A single turn carries every row of the set below to another of its rows. Some are shown first; where does it send the rows asked next?
gaf: [-24   3  23   5 -14  19  10  29  -9  33 -49  21  -5  10 -25 -29 -10   0
  43]
zap: [-17  -8  23  29 -14  11  18  48  30  -1  -6  22  -5  34  44 -26  -9  -6
 -11]
gub: [-23 -40 -15  45 -22 -30   0  11  19  -2 -17  -1   9  35  -3   1 -31  18
  49]
fubiv: [-32  23  -4  41 -29  17   4 -14   5  -2   6  13  21   4 -22  15 -43  27
  -7]
sikuz: [-24  -2  26  14 -51  19  19 -13   6   7   3  10  20  16 -26 -12 -35  47
  -7]
ruk: [-24  -3  46  28   5   5 -15  49  -3  32  10   0   3   0 -34 -26 -33  14
  18]
Pekag: [ 41 -31   6  -6  14 -21  11  -7  -4  17   8  19  -7  -1  -1 -32 -33   9
  -3]
Limem: [ 42 -34 -42  35 -15  12  -4  27  14  46   1   2   1  -6   7  11 -21  34
  -2]
Fek: [ 49 -45 -27  25 -28  13   5  29  15  53  -6   1   0   2   5   0 -19  42
  -3]
bivis: [ 21 -23 -28  20 -15  17   0   6  -5  32 -13 -14 -13  -7  25 -11  21  33
 -22]
kofe: [-18  14  36  43  -2   5  -4  45   7  43   0  -4  -2  10 -35 -23 -44   2
  16]
zevot: [ 28 -31 -12  -7 -30   2  20  31 -10  41   0 -23  23   1 -37 -23 -25  31
  19]
suzif: [-21 -52  -5  32 -27 -29   1  12  16  -3 -14   0  10  34  -5  -7 -25  26
  51]
Komol: [ 42  -6 -12  18  15 -22  21  -9   7  25   0  15 -12   7   0 -21 -48 -12
  -3]
Baf: [ 33  14  10  11 -21  22  40   3  -3   7  -9  -2 -25  17  17 -11 -35  52
  27]
vive: [ 15   8 -12  -6   3  38  -1  35 -33  20  -1  -2  23  -6   7 -22   9  17
 -14]
befa: [ -5  10  -3   1 -46  -2  15  12  11  21 -23  41   0  28 -23   5 -44 -15
 -21]
fivog: [-25  -8  25  20 -27   8  17  43  33  17   1  26   8  40  47 -21 -15  -5
  -3]
pubiv: [ 21   3 -48  24  -7   1   6  29  -7  36   3 -23  23  -9 -32   4 -35   8
  21]
rupo: [-35 -25 -15  38 -30 -33   0   7  19  13  -9  -5  14  43   5   5 -32  11
  46]
paf: [-29  13   7  14   2  19  -5  29 -14  24 -43  26  -1  -1 -22 -17 -11  -7
  46]
Sil: [-21  -9  20  28  -5  11   5  50  27  -9   1  26   0  25  47 -21  -5  -3
  -9]
muze: [ 25  24 -14  14 -21  38  30  31 -12  45 -23 -16  12  24   4 -29 -11   2
 -18]
nuf: [ 27 -12 -32  31 -21  18  14   5   4  42 -22 -19 -17   3  24  -9  12  24
 -24]
gaz: [-36 -44  -1  19 -31 -34  -6   9  13   8  -4   1  17  36   3  -5 -21  27
  46]
ser: [ 25  21  -7  17   2  22  17   4 -10 -11   5   4 -21  -3  23   6 -29  48
  27]
zud: [-13  -9   0 -19 -29  -2 -11  16  -6  -2  -4  53   9   3 -21   7 -27   1
 -21]
vel: [-33  -4  13  23  -9   8  -1  44  26   3  10  33  14  25  49 -11  -9  -4
  -3]

Baf goes to Pekag
pubiv goes to muze
Now find these:
gaf goes to ruk
Fek goes to bivis
zud goes to fubiv
rupo goes to fivog
Sil goes to gub

